One vector is turned by the same rotation once a tick. Each row is the vector after some number of ticks, and that number follows the row.
The counts run from 0 to 892.
15 -23 -2 9 27 22 -7 -12 -23 1 -9 9 -18 3 -23 -27 -20 6 3 43 -14 -19 -4
 32 28 -14 18 -48 -14 0 7 8 -12 -6 22 -12 -12 15 -12 -3 4 -1 -5 -16 -32
 -22 8 -20 -1 13 20 5 -11 -6 -5 3 -15 35 -46 -29 -1 -2 -33 -14 -13 -3 10
 -15 22 -2 7 -13 -20 18 -8 -9 -2 => 575
3 -26 -6 1 -1 26 -6 -36 -22 -6 3 32 6 13 -19 -55 11 3 -1 27 -1 -22 7 12
 -2 13 15 -8 -21 10 21 14 10 -1 -6 16 -34 9 -28 8 -17 10 -13 -37 -4 9 4
 10 17 9 29 4 -5 19 9 -2 -33 20 -38 -6 -9 2 11 11 -17 20 16 -12 -23 19
 -10 -4 -30 28 -3 7 -4 => 740
-10 31 -11 -14 8 19 14 48 -14 28 -15 15 11 -9 5 15 1 -8 14 -8 -47 11 -7
 -29 -4 -20 -3 -4 -18 -15 -31 -12 -10 27 12 -19 -19 -9 -11 -7 15 -22 -4
 14 -19 3 -8 -20 20 -15 -7 -1 2 -6 -20 -10 -25 -36 -12 -6 -4 -2 -26 -24
 9 9 -21 10 -15 9 -3 10 14 35 3 14 5 => 849
-10 -10 13 -6 16 10 -2 -10 -2 23 -12 -6 1 -25 14 -17 -13 5 -9 -15 -1 -20
 -24 18 4 9 -37 31 -42 -6 -11 -3 1 7 -42 -18 -6 -3 -10 5 -13 -12 5 -28 7
 13 -21 21 -6 7 -10 -19 -14 24 2 -22 -22 -22 -16 2 15 0 4 5 -22 54 -12
 10 -10 -6 -4 12 -9 34 -8 13 -15 => 9
-21 -26 -16 23 -4 18 2 -12 -3 -20 30 6 -21 16 -9 -32 1 14 1 9 -25 -5 -3
 16 -11 15 -4 8 -1 -8 -5 26 -8 33 -18 0 -13 10 -29 15 0 -16 -10 -5 6 2
 -30 -28 22 2 5 -2 23 17 6 3 -29 9 -30 -12 4 17 0 11 -37 -23 3 -14 -4 28
 10 -6 -32 5 20 -12 -12 => 758
34 24 -1 -1 -17 10 -1 -36 29 6 -26 19 -30 -14 -8 -1 -25 31 1 43 17 -3 -5
 -6 -3 -25 1 4 20 5 -2 -16 -9 -30 5 -34 -14 8 24 21 -15 22 -7 10 -16 -4
 -11 -1 3 45 -21 -6 -36 -5 4 -17 7 -9 -33 -2 33 3 -24 19 -27 -2 18 11
 -18 -28 -10 12 14 -5 24 9 -9 => 94
-4 6 17 0 29 -12 -17 -13 -6 -19 -16 18 27 16 -21 -21 -3 -11 25 12 6 13
 -10 -33 -12 31 -20 13 -49 4 10 11 17 -28 -18 -20 -15 0 18 -5 -37 -8 -22
 -33 23 14 17 1 -1 23 5 -20 -2 28 -24 -8 -1 4 -6 12 16 11 41 9 11 -14
 -10 3 -22 5 -5 4 -18 12 26 22 -7 => 721
-12 1 -5 -2 3 13 15 5 26 31 4 46 3 1 15 12 -15 -16 -7 -1 52 12 -12 -11 6
 4 -18 -2 11 14 -26 -33 -10 31 4 -28 31 12 -22 9 2 -12 3 10 -40 9 1 6 6
 -15 11 -15 -16 6 -2 -8 0 -36 -16 17 15 4 -24 16 0 14 -3 -5 -2 4 -2 -20
 25 33 10 -2 -7 => 671
-2 24 -12 -12 4 20 1 -12 2 2 -10 31 -2 16 -38 -9 -24 22 -5 13 -50 9 2 15
 -10 -26 5 -34 -17 -12 9 -27 1 1 18 -2 -40 -1 0 13 8 1 3 5 -13 -6 -13
 -18 -21 1 -3 -11 -12 -6 22 11 12 22 -33 -17 -6 -1 -4 6 -7 -6 24 -8 -4 0
 8 21 -25 18 6 15 0 => 105
2 -1 -6 18 -1 7 -1 21 -29 9 -7 30 13 4 29 13 16 -6 -7 16 -12 2 -15 -8 20
 -19 11 -6 13 -31 -42 21 -30 8 33 -21 -10 7 12 -21 7 -12 -17 -14 -20 -18
 30 -19 13 -19 15 -9 -1 -3 -38 4 -42 -4 -25 -2 -6 -10 -12 -16 17 -24 -32
 -23 -30 13 2 -22 13 16 3 -18 -6 => 861
0 -2 22 -3 28 7 -5 15 2 23 -34 -14 -9 -20 5 6 35 -11 -1 -6 4 4 -14 -10 4
 -7 -11 43 -17 -12 0 2 14 -18 -31 -39 -15 7 5 -11 -15 -12 -16 -16 -4 14
 -26 38 1 18 -17 -22 13 30 -15 -37 -16 -42 -4 1 6 -14 16 -8 -2 7 -11 10
 -9 -7 -14 16 5 24 19 26 4 => 367
-18 -1 -8 9 -1 1 -4 -25 12 -9 23 20 -4 24 25 15 -25 6 -27 -10 -3 16 -25
 34 19 2 4 -39 28 -18 -10 13 -23 31 -5 12 16 -6 -11 0 14 -3 0 -5 -10 -21
 1 -36 -12 -12 3 -36 2 -4 15 32 1 12 -9 5 -11 -13 14 14 -6 -1 11 -17 6
 17 4 -33 16 -21 12 2 -32 => 315
15 9 14 -15 40 9 11 3 -12 -10 -13 -14 21 7 -27 -26 -10 6 10 14 -29 10
 -17 0 -5 1 10 -35 -33 -4 10 -2 2 -6 17 14 -24 2 -12 -6 -27 13 -26 4 -18
 -32 3 -31 -4 31 13 14 20 -15 2 2 -7 37 -30 -2 -5 7 -18 -27 -9 -18 14 11
 5 25 1 -12 -24 35 17 41 -13 => 562
-29 10 -13 -2 22 -15 4 29 -20 8 -8 -8 -8 15 -4 18 -21 -25 1 -3 -23 46
 -12 21 29 -1 -2 -32 1 2 18 1 -12 9 -26 13 15 -21 1 -34 -13 -3 -17 -16
 14 11 -3 -52 -5 -16 -13 1 -20 8 -9 -13 -9 -6 21 2 -4 2 33 9 11 17 13 7
 -6 14 -18 15 -3 -32 -18 12 -5 => 142
-17 7 12 20 -34 -33 5 -15 9 22 18 21 12 -17 9 14 1 -9 12 -12 47 -9 3 -12
 15 22 -42 0 27 12 8 -24 -27 0 -7 9 1 38 -6 7 -25 9 -16 -7 -7 6 -12 5
 -21 14 7 3 -14 9 -12 -24 19 -1 22 31 34 28 30 -9 4 28 7 -16 -2 -18 -7
 -22 11 -6 10 0 -14 => 801
4 -2 5 -4 -1 19 -8 -14 -11 -12 -4 -3 27 -5 18 27 -22 2 -21 -33 -5 -2 -33
 -9 34 -2 5 8 -16 -17 -20 12 15 -9 -50 -16 6 23 49 6 -17 -9 -3 -13 -8
 -15 21 -1 -36 5 9 -38 -14 7 -20 1 5 -15 21 11 8 -15 11 -8 -5 -11 -11
 -11 28 -12 14 -9 23 12 18 5 -19 => 341
-17 -29 -19 25 -21 29 -19 -19 -8 -19 -11 -1 -33 1 0 0 -24 11 -14 34 -11
 2 -3 23 23 -13 1 19 32 -3 -6 15 0 -20 -11 -6 12 18 12 5 9 -11 6 -18 26
 6 -1 -35 5 -1 -2 -30 -4 24 -24 -22 -4 1 5 -2 -3 7 6 2 -33 -35 -19 -34 4
 -18 29 16 -10 -2 18 -27 3 => 601
-10 23 12 -12 -12 4 11 -11 -12 11 -14 7 -27 -5 -26 -3 -25 13 2 8 7 12
 -11 22 22 -24 0 -21 29 10 21 -45 14 -14 -10 29 -11 6 -13 -8 -11 11 -16
 -11 6 13 -16 -17 -20 17 -9 -6 -27 -21 22 6 23 -2 -4 18 15 18 12 20 -22
 18 41 -16 -4 -11 -10 23 0 -6 -24 9 4 => 451
-17 -29 0 6 2 5 -16 -28 -3 -23 11 21 28 23 3 15 -8 -12 -28 0 4 13 -21 29
 17 -10 7 -34 8 -7 -4 17 -6 5 -19 28 23 3 -4 -4 -11 0 -9 -34 16 2 11 -32
 -15 -23 23 -31 -9 -11 -7 14 8 -16 14 21 -15 -11 52 21 9 -10 -3 -15 -22
 1 -14 -20 8 -21 -10 15 -19 => 154
-7 35 -14 -18 4 8 14 8 -9 15 -12 9 -14 -17 -21 2 0 20 25 10 2 0 -4 -13
 -5 -14 2 19 16 -5 -19 -17 -11 17 -7 -12 -1 20 -15 5 -6 -4 -40 -21 26 32
 -10 -31 16 7 17 30 -22 -8 -18 -22 -3 -7 -19 9 24 32 -16 13 -6 -17 21
 -13 -35 -19 -21 22 -14 31 -1 -11 7 => 281
2 18 -14 -10 11 23 5 32 -32 17 -5 16 5 9 0 16 -2 -14 3 12 -66 22 -23 -23
 10 -27 33 -35 7 -15 -15 4 0 26 4 -5 -2 -3 9 -14 5 -4 -23 10 -22 -7 8
 -23 12 -1 11 -5 9 -9 -21 12 -18 -2 -22 -2 -7 -25 -13 -15 31 -2 1 6 0 19
 2 -5 14 7 -1 15 11 => 853
12 15 11 2 -9 24 1 22 -11 0 -3 -12 -10 -1 33 16 -3 -29 8 17 -24 12 -25 3
 15 3 -16 46 -10 13 -2 -7 17 0 -4 -30 23 -1 5 1 -15 -2 -23 13 -12 13 -6
 4 6 14 -6 -15 43 27 -16 -5 -13 -17 21 -16 5 -15 3 -35 -10 -21 -35 -5 17
 -5 42 -20 5 12 4 -7 3 => 45
-24 24 -6 2 1 24 5 5 15 36 -30 21 7 -27 -21 23 -5 15 -2 7 0 -4 -3 -14 -1
 -23 -2 -15 -5 -12 -22 -5 -13 21 14 -10 -19 27 -27 27 10 -3 6 -6 -7 -11
 -35 21 15 -22 10 -7 -27 -13 -17 -12 10 -44 -15 23 14 -7 -9 7 3 5 -1 6
 -25 -24 -11 2 19 38 2 8 -11 => 831
-7 2 -17 -1 9 20 13 8 10 12 2 -32 -42 -15 21 -9 -23 21 8 20 -11 -6 -19
 14 7 5 -24 26 2 5 -16 -2 -5 30 -22 -18 5 0 -4 2 3 -9 -23 2 7 17 -18 -35
 32 10 -9 14 19 14 4 -19 -31 -14 -20 -6 22 23 -21 10 -59 -7 -18 12 6 6
 -4 23 -20 10 1 -9 -6 => 756
21 14 -1 1 -16 12 -13 -51 33 1 -22 40 -22 -14 -11 -2 -7 37 -7 25 13 -16
 -1 8 -8 -11 -2 15 -1 -5 -20 1 -22 -38 16 -24 -42 14 11 27 3 2 12 11 -10
 -3 3 4 -8 15 -9 -1 -32 1 -3 -17 -6 -1 -32 -6 9 7 -16 5 -30 -18 -8 -7
 -20 -29 4 11 -5 28 32 0 2 => 95
-28 -13 -14 27 -29 27 -28 6 2 -9 -19 -9 -11 -14 -7 7 -22 25 2 32 1 9 6
 24 7 -16 -15 -10 10 -9 -7 2 -8 0 14 0 8 23 -8 -1 10 -9 14 -3 31 0 -6
 -37 8 -34 4 -6 -5 1 -25 -17 -7 3 9 8 9 25 7 0 -30 -38 -12 -12 -8 -19 18
 10 -27 9 -1 -45 -4 => 602
-41 -24 -7 8 0 23 -22 2 -6 -13 -18 -16 -11 20 -28 -20 -35 -8 -1 25 -51
 12 8 33 20 -7 15 -32 -14 7 29 3 12 8 -2 2 3 0 -10 -13 10 -8 7 -2 -10
 -10 -11 -49 -14 -10 3 -20 -1 14 -10 -6 -10 17 6 -18 -6 -3 -2 -10 -21
 -23 16 -11 18 9 12 10 -34 -20 9 -8 -6 => 593
-17 1 -2 -14 9 -12 4 0 27 1 15 16 -29 28 22 16 -16 8 -28 -7 -1 27 -33 12
 15 16 -5 -13 37 2 -16 -12 -19 25 -35 -21 34 -18 8 0 7 -4 -12 1 -10 17
 -6 -45 -2 21 -4 -22 -22 19 -5 17 0 1 -25 -7 0 5 12 13 -7 11 19 -2 2 27
 -25 -5 26 -41 18 13 -25 => 309
-24 11 1 -5 -16 -20 12 0 -3 8 34 8 -5 6 10 -3 -30 -5 22 -10 -2 28 -7 1 3
 30 -42 12 -2 16 4 -36 6 22 -4 1 16 -2 -8 0 -27 -1 -35 3 7 17 -13 -30
 -20 8 -12 1 32 8 8 -4 10 6 34 13 22 25 43 -30 -18 -12 3 -15 19 17 22
 -12 -8 -5 12 -11 7 => 783
0 41 -18 -22 11 25 -1 1 -19 0 -11 -5 -18 -6 -38 -17 -11 0 15 21 -46 12
 -21 -23 -10 -10 10 -2 -4 11 12 -25 2 5 -18 8 -10 13 8 10 -22 23 -47 -1
 18 20 -15 -36 11 13 1 9 -15 -12 6 -7 20 3 -2 -4 12 11 5 3 -8 -20 34 6
 -14 -11 -4 22 -27 0 1 17 -2 => 272
-17 11 3 6 -5 -2 -3 -9 -11 1 1 9 17 10 5 14 -16 -10 -14 12 15 23 -32 19
 20 -6 -7 -31 1 10 1 -10 7 3 -22 42 31 -1 -31 0 -36 16 -22 -24 13 12 1
 -11 3 -7 6 -12 -13 -28 5 -2 -8 -28 29 16 -6 2 36 35 -8 25 10 14 -20 8
 -10 -14 21 -5 -27 16 -6 => 160
-8 -21 3 10 6 45 -5 -13 10 9 3 -7 2 -19 8 -11 8 40 -19 -16 -24 -24 -14
 32 10 6 1 16 -34 -18 -10 24 -2 22 -40 -11 -30 0 -14 9 2 -29 16 -24 3
 -10 -26 15 -3 -3 -5 -8 1 28 -4 1 -28 -19 -20 -5 3 -8 5 -19 -7 23 -21 -3
 6 4 0 5 -15 26 11 2 -10 => 15
9 -6 -7 -3 0 25 8 12 -21 -5 -6 0 13 10 -6 -30 -24 9 14 48 -46 18 -4 -19
 -1 13 0 -25 -13 7 5 15 -10 21 25 21 -4 -9 -16 11 -20 4 -24 18 -21 -21
 -9 -28 29 -4 -7 5 33 -2 -12 30 -15 14 -22 -13 -7 -11 -5 -29 -21 7 1 9
 14 34 20 -12 -20 -14 12 16 -4 => 401
-12 6 -9 11 -26 0 5 -17 9 7 28 10 -43 13 25 -5 -28 -8 16 2 22 5 -4 30 0
 21 -41 17 27 14 -2 -19 -10 34 20 -6 14 14 -23 6 -8 1 -15 -3 -1 21 -7
 -13 11 4 -8 -17 27 7 26 -9 -20 17 7 -6 26 17 13 14 -42 -22 -1 -12 -4 14
 24 -15 3 5 18 -31 3 => 770
-21 -11 -12 7 -5 26 -13 -6 0 -4 -8 -14 -48 15 -1 0 -37 4 -2 33 -3 15 1
 18 14 -9 -12 3 26 19 9 -7 11 -8 -23 -30 39 9 30 -2 5 -5 -6 -9 18 5 -24
 -26 8 11 -6 -26 -5 28 -16 1 5 6 6 -9 11 1 10 4 -35 -28 4 -3 22 -19 9 9
 -9 -17 15 -19 -9 => 600
-42 3 -15 1 -10 -29 0 8 -19 29 13 34 -13 8 12 -2 -15 -38 20 -8 4 19 12 7
 15 11 -33 -9 5 4 8 -26 -18 18 -10 -24 -7 -15 0 -27 -7 -18 -9 -25 8 33
 -2 -32 7 -16 -5 -14 -33 30 -9 -24 -18 9 0 -21 7 10 20 17 15 26 4 -11 -9
 7 -6 9 -5 -17 -16 -11 8 => 134
15 -5 14 14 0 17 6 -28 -6 -12 36 -1 10 10 1 9 12 3 -23 -17 -16 -14 -36
 -2 25 -4 32 -10 -6 -15 1 29 -6 9 -33 4 -15 27 -9 22 -17 6 -22 -9 -17
 -26 -14 26 -11 20 30 -10 17 1 22 13 -26 -4 -13 10 5 -9 8 4 -4 1 28 -14
 8 14 0 -34 17 15 33 2 -23 => 185
